In the data rows, 128 means zero.
Some points, one per row:
118 109 105 125 117 137 143 136 136 121 131 119 132 135 127 136 134 121 124 122 122 117 116 103
134 142 161 169 180 183 168 188 175 170 161 154 127 132 131 121 129 131 122 127 129 119 119 126
159 148 137 124 123 128 129 137 132 126 130 112 114 122 114 114 109 130 135 146 161 157 169 162
125 119 112 114 115 124 116 136 125 137 132 121 130 124 117 118 117 131 121 126 123 131 135 135
154 148 139 119 123 120 131 139 163 160 170 170 164 162 158 140 126 121 125 133 150 153 152 149
166 167 175 170 160 157 153 159 141 131 134 125 125 128 146 147 145 171 151 170 169 162 158 160
150 140 132 128 123 109  88  87  85  85  70  75  74  72  72  91  93 115 140 158 160 175 179 175
 98  91  86  95  90 110 113 114 130 130 120 132 132 146 142 128 129 132 139 134 127 137 132 115
 64  60  65  80  81 111 103 122 133 142 141 150 160 160 159 163 159 144 132 134 111 104  87  88
135 119 100 104  93  85  92 111 126 149 162 171 171 177 193 182 180 182 178 184 178 188 178 159
189 191 185 197 187 193 193 193 184 183 163 155 147 132 142 150 163 180 193 199 188 182 182 192
124 129 124 129 132 142 146 140 140 144 140 139 136 131 127 131 134 127 136 131 141 131 124 129
 62  61  69  71  65  72  79  80  87  96 116 126 114 135 131 131 126 129 112  98  80  63  61  52
108 107 118 109 123 130 136 129 137 143 155 149 157 148 150 141 129 106 105  95  89  98  96  99
173 186 176 174 171 178 185 188 193 174 168 149 140 136 136 145 154 146 162 165 162 171 174 173
 88 105 120 134 130 123 123 119 111  96  82 102  83  85  97  86  83  95 103 114 100  78  64  53
59 63 58 56 67 71 70 83 88 90 99 94 91 92 83 75 82 74 65 62 70 74 69 61
118 114 112 114 126 146 143 139 140 141 150 139 151 150 142 137 125 118  98 102 107 103 103 111
170 162 151 143 126 130 112 128 123 148 152 170 167 186 195 184 189 187 192 174 172 183 178 172
112 142 162 174 169 176 165 166 170 170 180 188 186 159 133 118  89  78  74  74  68  69  85  91
181 198 184 159 127 113 108 115 100 107 109 115 118 121 131 155 170 184 194 190 170 164 157 154
133 163 174 198 194 187 187 198 189 184 188 177 180 169 134 115 101  90  79  82  70  77  92 107
169 172 173 166 164 168 155 152 159 129 125 121 120 108 104  91  94  94 102  90  92 110 136 134
 94  91 104 110 118 118 114 123 125 132 132 128 133 122 127 120 100  90  75  74  74  72  72  76
 76  85  99  96 105 112 125 120 127 124 131 131 135 118  96  82  76  67  67  70  69  60  69  66
139 119 109  98  96  81 103 121 134 162 171 190 194 189 193 192 185 175 177 185 178 170 175 156
114 106 108 110 109 109 114 123 130 127 133 149 157 150 151 144 132 133 121 120 123 113 122 125
 51  60  57  64  82  83  90  95 114 124 131 134 143 137 133 141 140 129 128 112 101  80  74  63
118 133 144 139 144 149 146 148 160 149 143 153 158 149 158 151 141 145 120 128 116 127 119 115
120 133 143 146 168 168 178 170 164 170 151 137 123 112 107  91  91  90  88  99  98 121 119 126
129 125 122 115 110 114 115 121 118 123 113 108  99  89  84  78  81  85  99  99 108 108 125 123
121 112 113 115 116 116 117 121 128 130 134 144 144 162 166 165 158 145 145 125 120 123 127 129
111 101 119 106 119 106 120 123 115 107 108 101 111 117 125 116 107 105 101  98  93  81  97 101
 62  64  62  69  76  83  92  97  93  83  83  75  73  68  95 109 126 131 121 120 102 101  72  71
116 123 113 121 108 113 101 108 101  98 101 114 109 112 116 109 114 118 108 112 122 107 108 122
154 150 149 140 139 125 131 135 140 136 136 146 145 133 132 114 104  89  86  76  82  91 100 120
141 122 118 132 130 135 127 132 128 128 125 122 120 135 126 126 126 119 126 143 146 155 149 151
127 131 118 113 120 127 132 146 147 161 152 160 155 143 133 116 100  98  90  88  77  93  96  98
122 139 164 169 175 184 187 181 170 131 108  76  78  69 101 111 106 113 109 123 127 139 141 131
 99 105 104 124 130 136 139 137 143 141 131 116 112 106  98 103 105 117 131 133 122 131 119 116
171 178 165 173 170 164 163 152 149 158 156 156 151 143 141 119 129 112 124 115 133 149 152 153
120 121 119 120 129 140 124 128 128 124 137 145 158 150 170 160 163 159 152 149 139 134 129 129
120 115 109 113 109 107 105 114  97  96  86  87  89  84 102 105 117 128 134 132 126 129 138 116
129 126 123 117 131 126 126 127 129 124 115 110 100  99  95  91  89  87 100  90 105 106 111 115
152 150 168 161 162 148 155 144 147 176 178 182 190 179 162 158 156 163 157 163 161 157 155 156
121 121 120 113 127 132 127 127 124 114 113 113 102 115 106 122 121 134 130 129 132 137 128 133
125 148 165 185 187 179 193 172 170 184 192 182 182 162 122 108  85  83  75  76  69  73  68  95
172 172 171 175 185 188 177 174 178 160 156 159 166 164 157 168 167 182 176 182 178 190 181 174
165 158 142 139 126 128 135 135 157 156 168 161 165 164 151 141 129 125 136 142 157 169 178 164
113 103  85  80  80  74  74  65  67  67  60  72  90  98 112 124 136 129 127 126 125 129 134 136
130 123 118 132 120 137 129 125 129 119 105 124 127 113 118 111  98 102  85  86  82  97  93 106
183 188 180 152 120 103  99  85  87 100  99 101 105 111 130 153 172 193 187 181 169 157 147 152
135 134 121 114  91 107 112 113 124 121 129 140 150 151 155 137 141 132 136 126 127 120 115 130
161 176 187 186 195 187 192 183 171 167 171 167 159 136 116  94  80  74  74  71  71  81 107 121
135 142 137 128 134 126 119 115 121 111 125 127 133 131 126 114 111 115  99  89  96 100 104 125
122 133 135 144 139 145 143 132 141 125 131 126 131 140 143 138 146 146 140 142 127 129 132 130
106 113 103 118 124 118 127 127 116 121 128 124 128 122 125 123 117 117 106  99  95  95  81  98
 99 108 113  96 102 112 112 112 120 129 136 129 124 119 130 127 137 118 127 123 130 133 124 118
 61  64  67  89  90 100 104 107  99  99  85  84  88  94  93  89  77  79  83  78  86  85  68  78
166 167 158 172 161 159 154 149 135 148 153 153 145 153 144 118 108  98  82  74  80  92 107 122
153 161 165 158 152 132 134 132 137 125 124 129 132 126 126 134 133 135 141 138 136 146 152 158
101 110 103 124 119 117 125 126 120 102  91  87  83  74  61  75  64  76  84  88  94  89  92  98
112  91  73  66  69  60  79  74  78  85  78  77  76  71  85  88  85 103 122 109 128 131 126 121
129 123 121 131 124 130 137 131 126 133 150 156 157 159 159 146 142 131 132 132 140 125 139 140
127 134 137 149 152 156 147 141 143 141 144 138 129 127 134 135 133 146 144 137 136 126 131 131
182 188 172 159 145 147 137 130 130 131 125 135 132 132 129 139 136 132 148 163 160 180 173 176
102 105 124 118 122 126 123 125 117 121 116 109 109 126 114 123 118  92  79  73  73  81  84  75
139 140 127 134 127 133 132 135 131 133 130 138 142 144 141 140 125 118 107 114 124 123 145 154
174 192 193 191 184 184 183 175 184 170 175 170 168 156 134 121  92  68  69  69  70  86  97 135
126 117 118 119 126 124 132 124 109 105 101  93 105 108 113 117 113 119 111 122 118 119 130 122
119 130 122 122 130 131 128 135 130 123 125 129 120 127 131 133 139 131 143 143 136 140 141 140
183 180 192 171 130 107  72  62  69  79  72  68  58  68  71  98 116 136 149 153 176 171 182 175
 99 102  91  93  92  97  95  96  92  86  77  72  67  73  66  68  74  72  72  69  66  75  74  87
176 175 182 174 152 112  83  64  67  70  73  70  64  61  77  92 114 139 146 158 168 184 185 167
139 148 148 152 144 138 142 120 103  77  78  61  76  75  85  80  77  73  78  95 108 118 127 130
124 125 128 127 138 147 147 139 139 118 115 106  92 115 118 104 116 112 110 115 120 135 149 141
128 128 120 120 109 117 113 120 127 118 120 125 120 124 126 115 136 129 149 130 119 136 113 117
 74  58  62  72  78  92 117 138 151 161 160 152 146 132 126 128 118 116 127 118 117 107 102  85
128 129 127 111 110 113 111 113 123 132 127 128 128 133 137 137 120 136 127 121 125 123 125 127
 96  96 119 127 139 146 143 138 118 107  98  80  71  78  87 101 109 124 127 124 118 109 102  94
 98 105 105 118 112 118 103 107 106  91  85  79  77  99 108 120 126 134 124  99  90  73  70  78
127 127 122 128 131 133 116 137 125 129 124 141 144 150 158 162 156 158 162 154 146 147 148 135
130 124 122 122 122 124 127 114 121 130 125 126 136 132 120 118 109 113 108 108 106 109 121 129
190 177 181 187 157 135  97  69  68  66  80  60  74  67  89  83  98 130 138 155 172 172 173 186
125 127 101  82  79  84  82  86  88  87  87  98 118 129 142 145 138 126 120 112 115 117 127 130
156 152 150 153 159 156 168 159 150 139 150 132 138 136 140 141 156 154 158 178 175 163 161 167
149 135 132 116 113 107 123 110 116 148 149 160 164 182 178 176 179 170 164 168 165 158 156 157
 69  64  66  69  65  69  77  78  92  95 114 117 120 129 131 123 121 132 124 129 120 108  93  93
162 166 147 148 146 138 129 129 141 161 163 186 195 192 194 194 195 198 197 183 186 182 175 167
189 174 161 149 153 144 129 136 123 120 131 144 131 134 145 150 148 145 158 171 173 182 182 180
132 140 137 145 159 158 146 156 148 170 159 158 165 139 131 113  95  94  82  95 104 108 112 127
123 117 113 111 116 113 119 118 116 122 131 129 146 160 141 154 136 134 132 127 137 131 122 133
143 137 138 133 132 133 133 124 126 123 121 124 132 136 140 139 144 145 139 139 132 147 131 143
147 161 166 184 194 194 196 181 195 186 180 175 147 139 138 124 122 131 118 120 134 132 138 139
104 110 129 133 131 152 150 149 148 152 140 155 143 135 129 132 134 127 112 111 114 104  98  90
150 154 160 162 161 161 161 165 154 150 152 149 145 144 127 121 122 123 140 143 160 144 146 150
129 118 127 123 116 125 131 126 122 121 116 126 130 126 130 124 127 115 128 118 123 128 130 126
130 135 130 140 125 131 129 129 125 113 122 123 125 126 125 126 134 129 139 124 118 132 122 118
 93  97  74  78  81  74  69  71  62  76  76  62  71  76  83  86  98  96  96  94 105 103 110  95
 92 104 112 118 127 124 138 136 113 104  88  83  69  65  60  67  60  62  82  76  84  96  95  81
105  74  66  62  60  69  61  63  76  69  62  69  63  81  97 102 109 115 129 123 135 133 121 116
171 176 178 184 173 148 137 129 122 137 132 142 178 190 169 165 147 141 133 142 140 152 159 160
176 176 173 158 173 172 177 173 193 165 159 145 136 136 134 142 136 150 152 144 142 144 155 169
 72  76  76  83  89  99 113 127 124 150 153 149 135 117  97  78  81  69  70  64  72 100  73  78
 94  98 109 116 118 112 122 130 127 125 132 126 133 127 127 127 118 105  91  84  78  76  74  84
125 111 105  94  90  90  89  74  79  86  83  91 104 112 133 131 134 133 131 121 126 126 136 129
 68  72  93 109 111 123 124 129 135 120 121 118 126 126 121 120 121 104  95 104  80  88  77  67
165 167 168 166 166 165 167 171 168 156 137 150 143 140 128 140 155 156 174 175 167 168 170 176
 88  78  72  84  82  97 104 112 125 133 139 141 137 136 122 126 123 118 142 139 137 138 116 102
144 143 142 143 148 144 132 133 135 119 119 121 134 123 132 132 136 142 149 152 156 151 161 150
177 176 176 163 164 145 151 142 142 172 171 185 175 198 184 180 182 168 172 176 174 169 181 174
 82  78  82  80  83  94 108 132 147 154 148 146 139 132 114 120 112 119 118 121 121 122 107  99
 74  80  78  83 102 122 130 137 128 115 119 112 103 115 118 137 134 128 123 114 107 106  98  80
147 153 141 140 128 131 132 128 137 141 138 148 151 138 136 149 145 152 152 155 149 141 147 141
 86  87  81  81  83  82  75  80  90  82  91  99  96 105 121 121 122 129 131 123 124 122 105  97
125 119 102  82  91  87  78  81  84  87 101 109 115 124 124 133 132 135 129 127 134 123 131 136
162 151 141 149 142 133 142 138 133 134 116 105 108 107 106 114  92  91 107 115 136 149 159 171
104 117 117 113 121 125 130 129 135 141 163 181 189 192 189 190 185 186 169 144 131 120 114 101
105 106 104  97  87  85  93  85  92  86  93  89  84  95  84  92 123 127 128 133 127 128 121 118
125 119 118 106  97  98  97  99  92 105 105 108 117 122 118 124 126 128 143 136 147 136 146 139
154 144 132 136 138 132 122 131 145 135 130 132 122 126 128 121 137 138 154 157 169 165 162 158
192 200 189 184 189 190 180 189 181 183 196 196 184 183 165 143 136 127 114 114 119 126 150 166
110 101  87  87 100  96 102 114 120 121 123 130 130 130 120 120 126 128 126 127 124 130 119 116
102 118 134 133 139 130 138 137 117 127 127 112 120 127 115 136 149 143 153 151 133 119 108 103
167 173 166 161 165 127 115  96  96  80  71  76  70  85  89 110 127 134 132 140 159 151 171 170
106  96  93  81  74  67  64  61  82  83  84  83  85  65  59  78  98 118 140 154 141 140 127 127
130 136 146 144 144 153 159 145 129 113  87  69  66  85  84  96  92  88  81  77  80  78 103 103
160 178 170 177 172 156 171 159 150 140 134 132 124 114 107 115 107 105 108 103 107  83  85 101
100  94 109 124 122 127 129 135 143 150 144 149 158 148 139 134 119 110 103  99 101  90  89  98
169 176 188 187 186 178 159 146 142 149 172 170 193 184 180 161 149 129 139 144 151 151 155 160
179 179 160 149 141 131 128 118 127 122 141 145 148 145 158 156 149 179 157 159 174 177 179 179
105 110  99 109 113 104 111 111 101 103 109 109 118 141 143 138 149 150 149 147 144 137 125 120
111 116 124 136 147 148 149 150 145 157 155 161 157 167 158 160 153 129 120 126 106 113 102  95
183 180 189 181 198 181 177 182 176 175 178 182 186 188 189 185 191 185 184 186 184 184 183 187
Here are 24 more points, each followed by its number:
146 166 179 182 180 192 187 185 165 142 118  85  73  68  71  74  81  81  80  68  65  66  77 100 0
 70  64  68  68  70  68  67  73  87  82  92 105 116 123 122 129 119 102  92  73  78  68  62  72 1
144 143 142 173 164 166 174 152 152 128 113 114 102 111 107 123 142 142 166 159 157 136 145 135 2
138 121 115 101  99 102 102  96 100 104  84  90  97 111 118 138 148 164 148 154 154 152 160 153 3
190 194 180 155 137 121 111 112 119 121 120 135 125 131 141 148 159 183 188 192 174 169 159 157 4
117 126 131 134 148 142 144 146 148 140 151 151 143 142 131 136 124 122 108 124 113 111 118 118 5
132 130 126 114  98  71  72  59  66  70  83  81  78  72  65  69 110 130 150 158 167 151 155 151 6
 92  77  74  72  68  75  78  80  88  84 107 121 123 135 135 120 135 140 131 133 117 110 109  98 7
146 139 128 125 126 128 130 122 122 128 129 127 124 131 117 126 139 126 127 128 129 133 135 141 8
109 134 134 136 140 125 117 108  85  87  65  76  67  73  77  82  88  83 102 114 103 120 112 113 9
 80  90  93 102 109 122 126 130 128 131 124 120 120 129 107 113 116 126 127 133 118 122 116  96 10
117 124 124 114 127 116 110 105 112 102 104 107 109 106 107 111 101 114 103 101 108 105 115 111 11
 98  97  88  92  88  91  91  99  99 103 134 133 137 137 140 125 126 100 107 100 106 108 107 105 12
138 169 162 151 148 151 148 143 134 123 129 130 138 133 136 128 132 122 122 125 124  99  99 119 13
 83  68  80  86  99  89  85  89  84  89 109 115 147 157 178 184 169 147 153 122  92  80  80  80 14
164 158 147 151 132 135 124 132 134 156 161 168 169 175 177 181 178 173 181 173 170 171 181 174 15
137 129 123 102 108 103 106 116 142 175 179 196 183 198 198 188 185 187 172 177 171 170 163 153 16
 81  74  83  90 103 102 118 125 135 142 151 148 152 159 160 150 152 123 123  93  84  72  66  66 17
127 125 131 115 114 120 136 127 135 133 138 134 130 145 149 140 135 127 133 119 134 136 137 122 18
 94  84  83  78  68  58  66  79  99 115 118 140 136 151 156 152 155 145 126 122 127 129 129 130 19
119 136 136 134 149 136 145 136 142 141 148 156 149 132 122 101  83  83  79  80  88  96  97 117 20
120 116 123 113 122 125 134 126 124 128 107 100  95  87  86  91  95 101 113 111 123 127 134 115 21
 95 106 108 122 113 116 127 114 126 135 133 136 128 116 102  93  83  81  65  72  70  68  64  64 22
65 76 54 58 63 74 69 71 77 77 76 67 88 74 70 52 65 69 59 74 71 66 67 68 23
Which of these numbered points is nearest to each point below, ignoring the 3 directions in which the first points spread most? Its number follows each.
160 166 162 176 169 162 163 150 150 148 139 144 160 165 158 155 142 122  96  92  94 104 122 144 > 1
101  89  77  68  67  80  88  94 114 132 164 180 188 188 195 179 170 149 136 123 129 123 119 112 > 12
110 105 100  99  84  94  92  89  91  95 111 112 111 126 131 133 139 142 145 146 132 129 120 109 > 7
117  94  91  83  91  86  86  97 118 133 144 138 142 151 147 138 144 126 110 104  99 116 133 146 > 19
140 154 151 161 153 160 160 154 168 171 158 159 151 145 146 154 164 177 180 177 182 175 160 154 > 10
115 111 101 103 109 100 108 117 122 122 132 123 120 112 119 118 132 127 127 122 122 123 123 129 > 8
133 153 164 178 173 172 168 155 153 147 129 128 119  89  77  58  60  64  65  77  71  68  77  89 > 22
120 116 107  99 111 101  98  99 103 100 103 109 108 112 113 125 115 124 127 120 119 127 115 120 > 11
146 147 137 130 118 120 118 108 121 124 142 173 190 193 190 181 177 177 178 193 178 166 181 163 > 7
109 120 135 151 123 130 123 129 124 125 135 137 132 115 102  85  87  86  80  89  70  71  69  80 > 22
111 105  96  87  93  83  80  78  83  76  77  73  82  97  99 111 108 120 118 116 123 123 105 120 > 11
157 168 184 196 186 192 184 181 167 156 128  86  89  68  69  92  95  88  96  83  71  67  70  88 > 0
119 112 105 115 121 117 126 116 114 106  98  94  86  74  85  68  74  78  67  78  87  87  91  98 > 8
 64  60  56  61  64  67  62  64  65  68  75 100 120 137 153 157 144 127 108 101  88  63  67  67 > 14
109 128 146 149 144 132 118 102  85  75  67  59  72  65  61  72  78  79  90 101  94  93  99  85 > 9
122 136 161 150 155 137 136 131 135 126 124 117 115  99  81  75  71  72  72  73  66  63  62  77 > 4
139 138 133 136 134 142 150 142 155 157 161 145 153 150 145 151 156 186 171 173 162 153 145 141 > 10
113 117 123 130 134 130 122 136 130 131 138 134 138 147 138 132 131 131 123 130 135 131 119 124 > 5
108 125 136 126 124 130 133 120 143 135 160 151 148 134 106 101  88  78  86  73  75  78  69  91 > 22
122 131 126 117  93 103  88  77  78  76  80  85  91 108 129 136 148 161 152 160 150 134 129 121 > 13
138 116  88  83  74  77  87  89  73  74  71  70  77 105 123 151 159 182 184 178 187 177 183 172 > 3
181 188 170 143 134 128 123 121 122 129 130 117 135 121 133 141 144 155 172 186 181 171 175 159 > 22
111 101 116 115 120 118 107 100 107 113 100 104 111 110 109 111 100 111 102 102  92  98 108 103 > 11
 73  85  99 100 122 142 156 164 168 171 155 156 158 167 170 175 167 151 140 113  88  92  77  79 > 0
 64  71  75  95 117 133 159 172 188 192 191 193 192 202 186 166 143 126  94  88  67  66  61  59 > 3
122 117 122 124 128 121 129 123 145 146 146 144 146 149 152 146 137 137 133 121 137 139 133 118 > 18
131 146 159 165 167 152 141 141 127 132 127 119 113  88  77  69  63  67  69  71  67  62  64  91 > 22
136 156 158 168 171 169 173 169 145 129  90  77  69  60  79  95  91  87  74  79  69  84  78  98 > 0
176 175 171 175 171 177 174 181 178 175 151 142 118 120 114 130 145 165 173 180 184 188 182 176 > 10
 73  78  84  78  85  90 110  92 105  93  74  69  71  71  87 111 129 121 122 107  87  74  66  64 > 0
193 190 190 180 159 120  85  74  59  65  60  74  71  65  67  77 105 124 137 162 174 190 196 181 > 22
181 175 163 162 141 142 141 156 155 172 185 186 186 196 184 182 169 176 175 172 178 173 174 177 > 15
176 185 175 175 179 181 173 178 158 160 164 155 164 182 186 174 143 112 103  92  88 107 132 154 > 1
 94 100 108 101 108 110 128 122 129 133 140 144 142 146 162 146 133 111 117  88  79  78  76  80 > 17
130 133 132 148 146 139 105  87  77  68  75  88  73  78  91 104 111 138 138 145 138 141 130 123 > 9
119 113 102 103  78  74  51  60  75  82  88  80  76  66  65  81  99 124 143 146 155 138 143 131 > 6
132 150 160 167 171 162 154 154 163 166 176 179 166 149 135 120 114 109 114 111 112 116 123 122 > 22
 97  75  73  61  65  70  78  71  74  68  75  78  88 126 137 153 175 174 169 170 164 167 148 141 > 3
103 116 117 120 123 141 127 135 142 151 176 186 198 195 197 187 199 193 173 157 145 103  97  91 > 13
130 123 117 123 118 117 116 119 111 118 126 125 125 130 138 144 135 126 138 134 130 128 129 137 > 15
160 170 180 190 182 165 159 153 154 173 175 186 191 195 183 157 151 145 146 155 148 158 157 162 > 7
195 190 194 199 200 190 192 193 193 185 172 155 153 129 111  92  91 102 114 138 155 162 187 181 > 21
133 129 121 123 120 140 138 136 146 140 143 129 113 107 102  96 102 111 117 126 130 148 145 154 > 21
168 187 192 185 186 192 180 182 169 168 163 178 172 153 143 127 107  85  75  77  75  79 101 136 > 1
141 116 102  90  88  86  84 119 125 149 158 169 166 164 165 168 166 158 174 164 169 172 158 164 > 16
 86  76  77  87  96 109 110 120 119 126 133 141 141 138 124 133 137 140 139 143 137 122 109 110 > 10
114 100  84  74  78  68  75  77  76  74  77  80  97 121 145 161 173 168 156 155 154 158 149 148 > 3
 87  80  73  66  75  80  72  69  74  68  70  61  75  72  67  79  76  99 102 113 110 126 119 115 > 23
152 164 185 191 183 195 183 174 173 152 129 113 102  97  97  91  93 101  96  90  70  87  72  89 > 0
Now 24 new points, numbered from 0 again:
161 149 139 134 132 117 125 138 135 151 164 157 153 149 145 130 131 122 136 143 154 165 172 174 0
165 156 149 132 120 112 114 115 119 145 141 153 161 169 160 172 183 167 178 172 168 169 173 166 1
118 125 136 116 132 139 144 161 161 165 158 143 115  99  81  68  68  69  96  96 117 135 148 138 2
128 137 145 147 159 155 153 150 146 140 135 129 130 125 121 128 131 130 141 136 137 123 135 117 3
123 149 178 185 200 192 198 179 177 156 101  71  62  63  68  82  84  96  88  89  99  91 101 110 4
 90 108 116 132 127 141 139 134 141 130 140 121 116 115 112 101  92  89  62  72  58  68  77  67 5
 92  75  76  74  76  84  85  88 107 129 152 170 182 188 184 182 169 149 134 136 122 103 118 111 6
134 131 121 124 121 125 139 147 151 165 167 173 182 163 155 136 138 116 102 108 104 115 120 122 7
 70  67  75  76  82  98 112 120 127 125 136 147 136 143 142 145 144 143 130 142 130 126 113 101 8
132 134 131 136 141 146 142 149 151 154 139 125 123 107  97  93  99 100 114 129 144 150 164 157 9
 92 109 126 133 129 135 136 151 136 142 146 145 137 135 131 129 115 135 124 114 117 119 105 101 10
178 164 158 153 154 164 157 173 161 174 148 154 140 110  90  85  89  85  94  96 109 130 152 169 11
117 120 112 110 110 114 104 104 106 114 120  99 103  96  86  99  92  91 100 108 108 114 116 116 12
125 132 123 112 108 117 114 120 127 148 147 159 169 175 178 178 178 163 160 161 155 151 154 145 13
171 178 160 134 124 117  98  88  85  76  82  76  79  82  92 104 116 131 147 153 171 168 187 174 14
144 132 130 122 112  87  76  78  67  65  79  78  87 112 128 150 152 166 166 162 147 151 134 135 15
117 120 117 119 114 123 130 129 126 134 146 144 136 127 135 120 123 135 132 130 132 131 131 126 16
145 142 129 135 120 120 117 101 118 105 107  92  90  86  99 106 111 119 134 142 139 158 149 142 17
169 167 172 182 172 163 142 131 101  82  82  68  80  73  88 102 134 172 177 188 177 184 178 172 18
166 159 154 153 140 119  92  76  68  72  70  66  65  63  74 102 139 159 162 176 176 166 169 165 19
136 141 132 124 122 135 129 134 138 142 159 154 154 165 150 141 134 120 112 104 117 144 135 144 20
140 119 137 137 132 142 129 138 138 120 123 129 139 115 135 127 137 148 141 146 138 146 137 131 21
 70  73  70  65  63  58  65  73  75  78  81  91 108 126 128 123 123 128 121 109 100  97  88  87 22
 60  59  65  74  73  76  69  83  76  76  79 106 127 160 164 166 150 134 116 103  82  73  69  62 23
Which of these numbered points is nearest to each point below, ignoring the 3 directions in which the first points spread most? Its number follows each.
163 178 156 138 111  92  73  74  70  84  75  84  99 104 141 154 169 183 183 169 162 146 152 151 > 15
 68  71  78  74  98 103 103 120 136 130 129 128 134 137 143 145 148 156 136 137 116 101  77  75 > 3
120 118 109 109 121 126 135 149 153 165 144 150 126 103  89  80  75  76  91 105 136 132 130 123 > 2
129 148 176 176 180 189 190 177 173 136  97  72  68  78  90 110 101 104 103 107 122 125 123 135 > 4
114 109  92  88  91  79  92 103 114 126 135 160 166 176 169 167 139 145 128 124 132 137 132 132 > 20
133 148 171 186 195 184 185 191 185 139 104  83  58  71  99  86 105 103  94  99 104 105 112 103 > 4
169 161 152 155 128 125 129 125 146 155 179 187 201 187 184 201 198 191 191 197 192 193 192 185 > 12
155 156 161 155 151 139 140 129 120 113 125 130 139 158 162 163 155 151 144 149 156 156 154 159 > 22
126 113 126 126 122 127 126 122 125 120 119 119 119 107 113 134 131 132 133 131 137 141 133 124 > 21
140 124 114 100  97 110 109 118 122 134 132 135 128 140 133 128 114 108 106  89  96 112 123 153 > 20
178 168 161 155 148 145 152 144 177 176 169 185 182 191 191 188 184 185 191 191 183 191 187 179 > 17
169 185 194 186 183 176 165 159 147 162 159 159 168 152 143 131 101  85  73  78  85  84 107 139 > 6
176 171 158 142 144 149 141 151 161 171 163 171 169 174 181 178 194 188 179 188 194 198 188 180 > 17
115 123 129 128 139 141 137 140 135 139 137 134 136 142 129 128 120 112 115 108 113 117 104 122 > 13
151 134 131 127 123 139 127 136 132 124 126 130 132 130 138 131 130 104 108 126 137 149 160 157 > 20
 78  87  89  97 101  90 100 104 106 120 117 124 128 132 127 131 132 137 140 123 120 120  90  90 > 10
105 110 112 123 139 139 140 130 138 117 129 122 130 133 132 141 153 136 141 133 131 128 126 113 > 3
172 172 171 147 111  92  88  86  85  79  79 103  90 116 139 160 171 180 182 169 170 155 154 153 > 15
108 108 115 119 122 135 127 138 139 136 141 140 151 150 146 138 126 105  91  94  89  93  95  98 > 13
190 186 191 192 197 203 194 185 192 182 160 142 131 130 141 154 170 176 203 190 188 198 195 186 > 4
141 132 123 102  85  88  98  97 108 124 135 158 179 182 180 193 197 190 189 191 176 181 163 160 > 1
124 135 134 131 118 114 100  75  80  66  72  82  75  75  74 101 140 147 159 169 153 155 151 155 > 19
153 142 150 149 156 151 142 146 139 149 134 135 134 123 132 123 132 136 131 134 131 131 128 137 > 21
124 117 113 112 110 121 133 143 141 137 144 135 130 120 111 117 117 108 139 143 158 157 149 146 > 9
119 120 112 120 126 121 114 139 162 160 184 172 171 153 136 129 106 104 113 114 129 140 136 130 > 0
133 129 130 136 135 133 141 138 128 124 113 120 108 116 113 122 129 132 136 145 155 151 149 153 > 8
147 154 168 179 178 172 179 173 175 171 157 162 149 151 144 159 163 163 155 152 146 145 140 137 > 3
167 162 168 155 150 136 135 140 140 144 151 144 137 137 121 116  98 107  93  96 114 121 129 143 > 7
186 179 183 182 184 184 188 191 185 167 164 150 148 139 144 162 163 173 180 191 192 190 197 192 > 8
148 134 132 125 126 141 132 135 131 145 137 156 159 155 158 170 164 165 162 154 156 159 164 165 > 13
169 168 167 148 147 145 143 159 157 164 184 192 183 193 189 181 186 198 195 196 189 197 193 178 > 16
169 177 170 188 166 154 139 130 113 125 123 137 151 167 169 151 136 144 143 147 151 152 162 168 > 22
144 151 154 164 153 132  93  72  68  79  79  66  66  60  92 100 111 137 146 148 154 166 153 152 > 19
117 127 129 118 124 130 133 125 130 122 134 132 139 140 148 130 130 122 112 107 104  92  99 101 > 22
131 127 114 123 127 126 132 131 124 129 131 126 122 132 112 114 103 104 106  92 104 126 113 129 > 20
129 103 112 103 105 104 104  90 101 104 102 130 150 146 169 170 173 172 168 159 154 150 144 140 > 22
134 128 122 125 128 132 126 129 139 137 116 121 127 124 120 119 117 118 122 127 125 138 129 129 > 17
125 104 103  97 110 101 100 108 132 142 166 177 189 188 190 166 166 153 131 131 121 117 132 131 > 6
 90  80  65  71  75  67  71  71  78  71  72  83  78  80  86  76  99  96 117 109 137 116 119 112 > 16
171 179 175 184 177 197 185 184 180 179 175 156 156 130 125 114 118 107 118 133 151 160 174 173 > 9
163 163 162 167 167 161 158 160 154 153 146 141 127 126 135 138 132 138 126 124 114 124 129 142 > 5
 79  69  82  72  70  60  61  66  62  75  87 104 116 110 107 114 106  93  77  59  68  86  75  75 > 6
105 107  96  97  97 112 122 142 147 160 167 163 153 149 128 103  84  86  98 100 103 111 108 103 > 0
104 100 125 119 111 120 121 121 135 143 157 157 158 178 181 176 177 172 146 141 118 116 117 112 > 5
165 165 158 160 157 159 160 156 156 149 137 124 104  92  87  86  89  96  99 123 139 155 163 165 > 9
124 125 104 103 104  95  99  94  94 109 112 118 132 133 124 130 132 135 122 130 122 114 119 121 > 1
 86  83 100  86 102  94  96 101 104 104 117 125 132 130 144 142 141 156 144 150 141 126 122 120 > 10
134 130 136 134 124 135 128 138 153 161 176 176 168 175 181 179 172 149 160 135 146 143 145 150 > 13
159 148 154 155 158 161 166 173 168 164 143 119 104  91 102  91  84  77  97 105 122 127 161 162 > 9
